128 stands for zero in the data rows.
Every row has a hidden score. In each pair, how much higher is the second row's than the first's? 10 means about the same, 20 much higher and 0 much lower. The score is a weighted sum of the row's numbers plus the product of two more (or one squared), each taken from its middle value.
[101 191 105 152 126 175 105 105 169 169 104 164  85 135 167 140]
[122 108 136 115 168 124 145 108 111 105 168 140 134 127 128 132] -> 11
[123 139 113 116 122 105  98 142 129 105  94 121 106 118 140 120]
[156  99 134 122 107  79 123 145  70  87 156  95 155 141  91 138] -> 7
[112 160 104 133 168 142 116 114 154 155  83 178  92 143 141 118]
[132 128 105 146 114 139 139 158 121 141  95 141 116 142 117 106] -> 7
[161 122 113 128 119  74 110 179 117  92 129 105  97 128  60  94]
[116 121 127 148 127 106 118 132 132 135 112 116 143 123 141 128] -> 5
[133 151 125 140  90 125 113 174 130  99 165 164  97 145 104 123]
[146 125 134 105 153 124 131 126 145 101 144  92 131 151 107 143] -> 9
[133  88 169 103 136  98 153 112  98  62 127  70 157 126 109 123]
[127 103 165 119  88 122 145 117 113 109 126 104 178 120 138 146] -> 9
[137 119 115 152 107 108 123 123 123 140 145 124 142 105 134 125]
[150  80 172 101 114 112 158 138  83  81 154  69 185 132 133 148] -> 12
[ 82 155 116 145 163 160 130  83 162 164 107 159 125 109 187 141]
[106 140 137 119 167 133 128 112 131 130 140 135 120 118 130 136] -> 14
[122 159 111 135 116 120  91 147 136 120 165 171  88 149 130 139]
[125 132 134 146 140 160 144 112 141 138 102 135 130 126 150 112] -> 9
[112 140 114 123 144 136 112  83 127 127 156 152 122 134 156 146]
[165  70 182  96 120 106 188  88 106  77 192  66 209 129  96 160] -> 8
[114 165  96 155 142 173 118 129 156 134  85 147  86 133 146 102]
[114 126 143 117 164 114 137 109 137 131 133 145 126 148 113 129] -> 10
[134 164 100 144 115 138  91 128 126 144 137 159  98 131 123 132]
[157  75 165  91 131 129 186 120  75  67 165  99 162 135  98 127] -> 7
[ 92 185 100 144 101 144  94 156 155 163  94 173  73 146 132 133]
[111 159  97 142 174 155 107 129 162 161 115 163  90 133 141 123] -> 9
[144 110 154 110  92 115 146 130  93 140 149  92 163 143 123 146]
[105 183  90 141 165 162  92 134 185 173 103 185  67 140 133 106] -> 9
[120 135 124 140 177 148 130 112 152 161  97 153 109  99 127 130]
[128 153 140 116 158 136 124  95 115 111 142 141 112 149 127 151] -> 9
[118 166 109 138 130 159 132 125 126 126 101 173  83 130 133 121]
[133 140 114 105 114 104 100 161 126 116 111 161  98 140  92 123] -> 13
[121 161 133 135  88 142 108 138 139 153 120 152 116 137 148 156]
[135  88 164 122 176 116 148 114 101 122 143 107 159 121 120 132] -> 10
[134 146 128 134 158 142 131 101 158 146 131 164 130 137 149 131]
[144 116 152 138 131 152 164  95  95 142 158 103 163 105 156 168] -> 10
[131 139 113 134 119 100 102 145 142 118 111 142 114 136 154 131]
[146 132 115 138  84 130 113 150 111 112 160 120 116 133 116 134] -> 14
[132 150 110 139  98 136 105 153 160 121 146 128 100 126 129 132]
[113 122 133 116 174 133 137 110 132 144  93 120 124 124 145 120] -> 13
[121 163  74 163 151 143 112 131 147 107  71 130  84 124 121  94]
[159  67 189 107  83  97 165 137 102 110 162  93 198 133 112 137] -> 11
[112 138 142 133 118 138 130 147 194 152 128 128 130 126 138 128]
[149 115 176 121 128 142 151 101 131 116 172 140 158 136 138 162] -> 9
[129 126 119 132  92 134 126 151 124 164 116  92 126 125 136 120]
[107 132 119 125 167 128 120 110 138 132 132 160 119 124 134 100] -> 10
[155  85 142  98 122 124 174 111  97 116 143 141 166 144 100 141]
[127 118 119 135 147 128 135 103 113 171 114 103 129 113 125 102] -> 15
[148 116 159 114 103 109 133 125 100  98 204 133 157 136 130 152]
[121 135 126 122 165 138 117 112 124 140 115 145 120 139 129 126] -> 8
[104 144 108 139 132 153 124  43 141 161 102 144 151 100 207 159]
[102 133 117 140 164 132 143 102 132 148 123 144 134 110 147 128] -> 7
[124 147 112 132  88 133  99 125 123 165 109 155 126 132 161 156]
[108 156  91 163 105 129 105 164 151 186  90 119  93 141 139 105] -> 6
[134 105 128 128 167 109 151 127 113  90 145 130 138 111 108 114]
[104 153 126 137  93 159 114 125 148 143 111 170 130 128 169 136] -> 8
[154 128 131 122  96 104 124 149 145 102 151 110 135 143 128 148]
[115 111 142 112 171 121 133 131 130 129 117 131 133 130 124 120] -> 15
[111 126 153 127  80 138 132 112  82 148 158 106 148 126 151 147]
[130 130 134 117  94 131 135 149 138 146 117 149 122 123 136 129] -> 8
[ 99 137 113 139 163 150 122 104 132 199  95 118 133 115 169 134]
[130 122 121 128  97 128 127 141 150 135 104 136 121 132 121 121] -> 14
[103 174 101 139 137 162 120 133 142 113 116 164  76 134 132 127]
[128  88 134 112 165 116 146 108 136 135 120  89 158 109 110  95] -> 12
[131 166  82 137 127 129  86 159 155 138 105 149  93 139 144 120]
[146 124 143 130 111 119 126 160 129 130 128 151 119 130 118 117] -> 13
[157  73 148 124  91  99 157 122 123 106 166 106 184 116 119 127]
[131 127 123 141 118  96 110 126 128 110 164 135 136 119 124 124] -> 9
[ 85 177 111 148 132 180 123 103 140 169 104 160 110 127 170 130]
[112 138 106 125 118 113  96 166 141 118  78 136  93 119  96 102] -> 16
[125 146 105 150 157 173 137 124 167 169  67 139 101 105 149  95]
[ 93 182  96 146 175 137  93 141 142 125  87 184  69 134 139 109] -> 14
[126 140  94 146 133 123 102 141 144 131 116 143 121 117 119 125]
[168 103 147  97 104  85 121 138  96  59 152  86 157 148 111 160] -> 13
[ 97 169 120 143 133 166 131  89 140 147 110 165 114 144 174 140]
[ 90 179  75 165 149 166  99  80 192 185  68 172  96 121 171 129] -> 15
[ 96 155 100 140 153 165 136 135 149 147  76 163 104 115 145 101]
[126 136 138 142 137 148 130  86 136 166 131 149 130 130 141 132] -> 10
[103 139 131 125 134 138 139 114 137 117 111 133 123 142 132 118]
[139 127 108 140 130 102 103 194 135 107  94 125  99 142  88  83] -> 10
[150  92 174 110 103 102 152 137 106 117 136  94 152 138 107 130]
[124 134 122 113  99 128 127 165 131 137 108 135 115 142 117 114] -> 10
[141 136 133 116 114 100 116 117 112 102 183 143 135 151 116 158]
[142 140 134 139 127 165 135  98 128 130 141 122 129 128 144 143] -> 11
[150  89 141 100 100  93 148 155 120  96 135 103 137 140  95 126]
[132 144 110 116 130 121 117 104 123  88 149 148 113 145 134 136] -> 10
[146 120 145 123 112 127 143 153 107 148 130 116 137 119 132 122]
[151 100 145 122 116 118 139 145 119 131 153 139 168 134 145 136] -> 6
[138 130 137 125 175 124 126 129 152 132 124 152 115 130 109 105]
[142 109 155 119 132 125 165 116 147 100 142 108 146 113 107 150] -> 7
[124 131 102 155 131 119 110 120 129 134 118 140 136 113 152 125]
[ 99 141 109 131 140 154 150 144 160 156 100 165 104 124 120  97] -> 13
[141 166  96 135 113 110  88 153 122 133 130 152  87 131 118 137]
[129 152 126 146 159 138 125  98 142 170 105 152 121 122 165 141] -> 10
[155  99 141 107  87 103 142 167  96  96 151 115 133 151  86 133]
[153 119 135 139 117 102 108 158 109 100 165 106 133 141 106 134] -> 8
[130 126 128 140  91 124 112 157 151 119  95 130 120 121 109 106]
[153 104 156 124 131 132 164  97  93 131 155 120 167 137 124 147] -> 1
[123 123 102 155 150 138 129 104 134 122 110 156 143 102 149 121]
[115 131 118 123 100 135 127 144 118 183 119 114 121 123 143 117] -> 14
[144 146 133 116 112 121 105 143 155 131 129 113 117 127 135 138]
[100 149 127 137 168 137 114 106 148 137 125 133 128 138 151 135] -> 4
[132 127 132 129 135 135 143 136 126 139 117 135 124 114 113 140]
[133 131 110 146  76 139 124 114 105 138 156 134 150 148 147 171] -> 12
[141 129 147 131 154 120 139 117 138 122 144 154 128 136 108 141]
[109 151 110 131 135 114  97 157 126 108 153 166 101 130 112 116] -> 12
[103 130 120 133 142 164 142 121 128 158 113 125 121 112 158 113]
[134 108 143 119 122 119 140 169 118 104 122 123 136 114  96 114] -> 14
[130 135 133 131 113 126 107 112 117 118 148 148 137 144 159 170]
[124  97 156 118 132 134 175  98 114 132 128  95 170 110 144 140] -> 12
[123 114 145 117 155 108 141 101 138 137 126 131 149 111 134 121]
[136 114 121 134 139 121 145  91 102 171 144  87 162 113 145 134] -> 5
[127 131 102 116 173 126 128 159 140 120 116 103  92 132  85 105]
[156  98 133 107 114  90 115 147 118  83 164 104 147 116 109 126] -> 12
[133 141 128 136 140 157 144  96 115 103 114 110 122 133 134 139]
[136 142 111 142 128 129 118  96 115 100 146 154 125 138 154 136] -> 11
[126 144  92 146 100 116 117 184 109 114 104 124  87 133  98  99]
[116 101 128 124 147 140 167 113 137 154 129 131 149 110 133 111] -> 10
[115 124 149 132 101 137 132 104 120 120 143 138 163 103 167 152]
[126 142 150 129 104 147 110 123 193 144 146 123 131 127 150 147] -> 10
[165  46 203 103  93  82 178 137 109  69 180  66 209 123 102 129]
[126 148 114 144 109 115  82 140 126 150 114 161 102 129 129 118] -> 15
[114 167  91 157 111 132  74 132 132 154 123 164  97 135 159 134]
[141  99 142 121 142 159 161 104 124 157 139 127 156 124 137 134] -> 6
[133 171 119 138 128 167 123  95 116 122 125 168 110 140 151 156]
[116 118 118 112  96 134 123 144 139 141 106 132 122 116 138 110] -> 15
[117 134 120 150 114 123  93 128 138 148 119 142 130 123 140 133]
[104 157  97 162 173 154 115  93 120 194 119 120 120 108 171 130] -> 2
[139 118 133 117 158 118 139 106 143 115 139 103 134 146 121 137]
[161 117 140  98  79 113 124 154 114 100 148 107 126 165 101 139] -> 16
[116 122 139 130 144 130 155 129 132 105 119 129 133 121 125 107]
[142 111 149 131  81 121 133 129 175 128 147 101 162 115 142 152] -> 9
[122 128 138 116 138 124 134  85 124 151 112 167 153 113 147 139]
[125 126 115 145 158 139 134 117 111 123 133 130 124 149 117 119] -> 3
[109 153 104 124  88 127 107 169 157 141 128 164 103 140 130 126]
[111 168 106 142 113 160 102 156 179 149 111 171 103 132 154 124] -> 10
[128 127 129 119 122 104 116 151 128 107 100 121 120 126 119 131]
[132 105 165 114 133 102 138 105 130  98 150  97 143 143 111 125] -> 12
[135 114 136 111 123 121 109 132  99  97 142 129 139 127 130 137]
[129  93 158 105 138 135 168 118 125 115 151 134 158 128  99 109] -> 8
[142 143 148 123 124 148 131 129 139 121 143 113 114 141 124 129]
[131  93 157 132  94 114 153 131 108 105 127 128 147 105 127 109] -> 13
[122 112 152 113 144 148 151  98 125 142 132 133 144 117 122 128]
[145 148 133 135 135 150 137 128  90 133 139 116 102 122 114 154] -> 9
[141 156 128 142 114 144 110 162 142 117 113 138 101 124 141 134]
[130 134  95 142 115 122 101 145 141 138 107 133 110 105 115 103] -> 11
[130 157 120 126 104 134 106 171 154 154 109 154  89 138 111 111]
[118  92 165 120 165 120 156  78 123 126 136 103 188 100 159 134] -> 9
[140 108 154 108 137  90 127 147  91 151 142  83 140 141 108 123]
[127 145 120 139  97 155  97 152 153 158 124 156 114 124 141 119] -> 10
[152  93 135 121 118  78 140 167 127  81 139  97 140 145  95 119]
[152 131 108 133 136 127 122 111 151 110 133 111 113 153 104 133] -> 17
[135 125 121 111 159 121 126 118 121 108 137 109 111 145  98 129]
[111 172 110 138 127 127  84 140 157 169 122 127  90 122 152 151] -> 11
[122 139 121 127 158 141 127 103 137 118 146 143 119 115 145 132]
[108 144 135 133 134 155 139 111 109 111 111 153 123 129 147 124] -> 10
[155 108 147 118 136 131 161 138 106  94 133 118 141 142 108 113]
[128 104 142 113 156 138 141  79 106 125 182 153 160 108 136 127] -> 11
[117 131 117 119 163 123 131 110 158 124 124 111 128 136 131 134]
[132 141  83 146 153 132 122 137 144 103 128 149  89 122  91  90] -> 12
[138  95 121 135 146  94 151 113 108 105 124 119 155 116 106 101]
[130 103 112 149 109 122 143 169 121 119 109 110 126 113  95  96] -> 10
[138 115 144 121 144 141 155  97 187 135 140 122 146 118 128 137]
[143 119 118 133 115 108 111 145 140 111 129 113 139 134 135 136] -> 10
[119 142 148 110 123 146 133 109 121 135 125 158 130 133 129 166]
[125  55 168 100 104  95 187 137 130  97 137  61 193 135  94 111] -> 7
[134 124 133 125 146 156 150 129 135 131 135 154 134 112 109 125]
[151  89 158 126 134 133 169  97 103  89 142  95 176 137 133 134] -> 6
[131 133 103 156 109 112 121 128 115 119 137 150 131 127 153 121]
[ 76 179  91 148 117 161  97 170 151 149  69 158  80 150 143 118] -> 9
[124 120 128 120 155 135 137 101 103 119 119 147 141 127 157 138]
[126 160  87 156 126 125  84 158 142 118 106 172  88 120 135  95] -> 9
[121 137 115 154 124 120 106 121 100 145 108 131 122 106 156 119]
[138 119 128 124 126 120 114 119 125 148 115 121 142 140 158 145] -> 7
[124 156 133 117 146 141 117 102 147 125 146 119  95 156 134 165]
[107 160 108 118 164 137 109 119 204 127 129 133  92 148 116 125] -> 9
[ 95 166 120 143  93 142 102 162 164 127 119 147 100 131 145 143]
[121 176 113 136 120 143  90 175 104 157 114 136  86 135 131 125] -> 16
[105 141 124 129 170 138 132 108 127 152 113 140 117 136 133 115]
[132 108 149 104 149 128 158 119 107 132 132  98 151 126 102 107] -> 13
[124 160  81 139 144 160 125 158 186 130 117 146  70 135 123 111]
[120 134 135 125 172 127 117 119 118 123 113 158 115 152 106 129] -> 10
[116 155  99 160 133 127  97 140 145 136 105 148 110 128 148 125]
[147 100 133 143 122  99 129 138  93 136 131 125 166 128 136 131] -> 11
[133 144 127 134 120 140 120 161 115 138 131 144 111 144 111 127]
[148  95 168  96 119 111 169 117  94  77 164  86 150 150  84 157] -> 10
[132 140 113 150 139 114  98 134 125 165 115 100 121 105 136 117]
[108 145 116 130  94 117 118 169 151 131 103 133 103 133 119 112] -> 10
[100 160 111 134 140 162 121 137 143 157 109 153  93 112 139 134]
[141 127 112 115 127 116 130  98 103 122 148 126 142 137 127 148] -> 7
